Small tables with named rows and columns. After each table, cells are looked up by row and column.

vefamem:
columns: guzinip, dil, daba, zile, tum, tekono, vufa, kepo
zin: [4.67, 2.49, 2.53, 7.82, 6.35, 5.88, 4.94, 6.31]
mumev: [6.72, 5.33, 2.96, 4.46, 7.83, 3.11, 6.75, 4.15]
gep: [7.55, 7.21, 5.89, 5.23, 2.96, 4.93, 6.93, 3.90]
peg: [4.16, 6.41, 3.23, 7.10, 3.34, 2.88, 3.21, 3.94]
nolofa: [6.86, 6.17, 4.88, 5.18, 4.70, 5.05, 7.39, 6.15]
kiv: [3.32, 5.20, 3.79, 6.45, 7.67, 4.03, 5.28, 6.34]
sopu: [6.21, 6.97, 5.68, 3.77, 7.37, 5.05, 3.20, 5.67]
pobazuf: [6.51, 7.45, 7.39, 4.50, 2.62, 6.99, 7.32, 6.71]
vubu: [3.30, 7.34, 6.43, 3.59, 5.64, 3.54, 2.68, 5.67]
sulizor: [3.90, 5.67, 5.61, 3.49, 3.12, 3.30, 6.48, 7.02]
lom: [5.73, 3.65, 6.43, 2.78, 4.41, 6.99, 2.74, 7.17]
piro: [6.79, 3.78, 5.28, 4.35, 3.02, 5.96, 7.65, 4.93]

sulizor, kepo: 7.02
vubu, guzinip: 3.30
peg, dil: 6.41
nolofa, vufa: 7.39
mumev, tekono: 3.11
mumev, kepo: 4.15
lom, dil: 3.65
zin, kepo: 6.31
kiv, tum: 7.67
kiv, vufa: 5.28
pobazuf, zile: 4.50
nolofa, dil: 6.17
gep, tekono: 4.93
sopu, guzinip: 6.21

nelilim:
	livipa	ris	gigok	bufab	vazuso	ziv	lomi	nusuzo	sez	vapi
darefam	147	139	142	151	128	144	99	159	209	83
baded	126	90	95	110	162	96	169	132	84	160
maza	103	105	95	182	165	79	151	232	107	120
nesuvi	124	128	124	103	134	137	170	87	73	190
sebod	168	88	87	139	164	97	113	187	192	67
giduter	111	212	209	172	79	163	109	144	160	125
fureme	115	240	237	166	45	170	111	145	134	137
miv	163	28	31	96	222	90	153	131	143	126
visaben	89	132	136	219	128	88	139	240	105	111

fureme, gigok: 237
baded, sez: 84
baded, ris: 90
miv, gigok: 31
miv, vapi: 126
darefam, livipa: 147
sebod, lomi: 113
sebod, gigok: 87
nesuvi, gigok: 124
Which row has the largest vazuso? miv

Table sike
	koz	bago	teso	koluf	lev	zirora
nima	60996	53953	54765	89771	37830	37855
baz	43107	45831	72963	70620	35144	37855
gapapi	60996	53953	58405	65832	45887	37855
nor	25219	62076	65684	65832	45887	27653
tol	37144	66137	51125	51468	40516	42957
nes	31182	66137	54765	75407	40516	22552
nofater	43107	53953	69324	65832	45887	27653
popaluk	31182	58014	58405	61044	53945	32754
lef	37144	62076	65684	75407	51259	37855
fer	37144	45831	54765	70620	37830	37855
sim	37144	62076	65684	75407	43202	42957
metez	60996	66137	54765	80195	43202	7248

sim, lev: 43202
sim, koluf: 75407
popaluk, koluf: 61044
nofater, bago: 53953
baz, bago: 45831
popaluk, koz: 31182
tol, bago: 66137
popaluk, teso: 58405
fer, koluf: 70620
nofater, koluf: 65832
nes, lev: 40516
nima, bago: 53953
nima, teso: 54765
nes, teso: 54765
gapapi, koluf: 65832
sim, teso: 65684
sim, koz: 37144
sim, bago: 62076
baz, teso: 72963
fer, teso: 54765
Row with the largest teso: baz

Table pases
          ruk  donuko  melo  tudosot  rokalo  bufuzo  sakek  dozol  soripa   fil
fisirap  7473    7384  4233     4981    6260    5995   3877   7382    7390  4463
sulali   7657    7944  4505     5643    7818    5930   5160   6470    6032  5769
pupu     3553    4237  8540     3339    5110    2611   7609   5759    5848  3848
pemama   6335    5981  3475     7682    6266    7439   4954   3950    3623  7810
rul      6719    7215  5088     6504    8322    5822   6634   4823    3980  7254
mabir    6702    5963  2702     7191    5003    7889   3281   4997    5183  6639
kevo     3570    4359  8152     4948    6395    3370   8663   4103    3561  6023
lopovor  5859    6054  6290     3056    4892    4068   4665   8058    8525  2482
vogata   6610    6626  5421     2976    4790    4637   3595   8946    9521  1920
gevalat  4050    4138  5687     7821    6158    6073   7565   1830    1184  8940

vogata, melo => 5421
pupu, tudosot => 3339
lopovor, ruk => 5859
sulali, dozol => 6470
pemama, melo => 3475
lopovor, bufuzo => 4068
fisirap, tudosot => 4981
mabir, bufuzo => 7889
pupu, melo => 8540
fisirap, dozol => 7382
mabir, dozol => 4997
mabir, sakek => 3281
pupu, donuko => 4237
vogata, sakek => 3595
sulali, donuko => 7944
pupu, sakek => 7609
Row with the largest soripa: vogata

dilil =
columns: pofabo, doguvaf, mit, lud, gidis, rekep
badaf: [5, -7, 53, 29, -24, 21]
dorof: [11, 5, 0, 27, 8, 38]
vig: [-11, -18, 15, 42, -17, 3]
finusi: [71, 64, 54, -40, 33, -6]
gan: [76, 70, 47, -65, 41, 4]
molaro: [-44, -39, -4, 71, -11, 42]
vaz: [4, -5, 59, 35, -17, 19]

What is the mit of molaro in dilil?
-4
What is the pofabo of badaf in dilil?
5
What is the lud of gan in dilil?
-65
What is the doguvaf of vig in dilil?
-18
What is the pofabo of gan in dilil?
76
What is the doguvaf of badaf in dilil?
-7
What is the doguvaf of dorof in dilil?
5

gam =
columns: kivov, roliv, kagon, tun, sigomun, zoniv, kot, lurivo, zab
makov: [0.157, 0.358, 0.851, 0.102, 0.338, 0.458, 0.434, 0.364, 0.352]
burirov: [0.211, 0.504, 0.352, 0.389, 0.354, 0.878, 0.618, 0.361, 0.852]
reg: [0.677, 0.698, 0.277, 0.752, 0.195, 0.658, 0.441, 0.407, 0.131]
fosu: [0.349, 0.309, 0.819, 0.648, 0.558, 0.318, 0.144, 0.184, 0.313]
punifa: [0.686, 0.185, 0.396, 0.443, 0.172, 0.481, 0.762, 0.841, 0.480]
las: [0.668, 0.428, 0.164, 0.489, 0.908, 0.390, 0.293, 0.494, 0.193]
gafupim: [0.332, 0.090, 0.362, 0.216, 0.357, 0.318, 0.645, 0.195, 0.683]
pirop: [0.530, 0.834, 0.252, 0.508, 0.062, 0.645, 0.579, 0.417, 0.263]
malekur: [0.336, 0.834, 0.758, 0.400, 0.569, 0.121, 0.460, 0.345, 0.721]
tozar: [0.160, 0.359, 0.849, 0.098, 0.338, 0.462, 0.435, 0.369, 0.352]

What is the tun of pirop in gam? 0.508
What is the kivov of tozar in gam? 0.160
What is the kot of fosu in gam? 0.144
What is the lurivo of reg in gam? 0.407
What is the roliv of las in gam? 0.428
What is the lurivo of punifa in gam? 0.841

vuv.csv
,dof,zedeg,kot,gog,mes,bavo,gefu,bokunab,dizu,bog
gotoki,-0.37,0.84,-0.08,-0.04,-0.34,0.31,-0.03,0.07,0.42,-0.32
sulez,0.20,-0.69,0.67,0.19,0.48,0.43,0.08,0.39,-0.04,0.53
vor,0.16,0.97,-0.37,0.10,-0.21,-0.13,0.23,-0.09,0.42,-0.18
nel,0.20,-0.72,0.71,0.20,0.48,0.51,0.05,0.36,-0.05,0.46
fer,-0.18,0.87,-0.26,0.06,-0.28,0.14,0.04,-0.04,0.38,-0.23
zeg,0.45,0.72,-0.52,0.16,-0.11,-0.34,0.41,-0.10,0.35,-0.04
fot,-0.41,-0.22,0.67,0.05,0.12,0.83,-0.26,0.35,0.06,0.19
bem,0.82,-0.35,0.20,0.32,0.58,-0.29,0.40,0.15,-0.09,0.54
vorigu,0.81,0.18,-0.26,0.33,0.26,-0.53,0.47,-0.02,0.10,0.35

dof of vor is 0.16
kot of gotoki is -0.08
dizu of gotoki is 0.42
bavo of vorigu is -0.53
gefu of bem is 0.40
bavo of sulez is 0.43
mes of fot is 0.12
gefu of nel is 0.05
gog of bem is 0.32
mes of gotoki is -0.34
zedeg of sulez is -0.69
dof of fer is -0.18
dof of bem is 0.82
dizu of fer is 0.38
bavo of nel is 0.51
bog of nel is 0.46
zedeg of zeg is 0.72

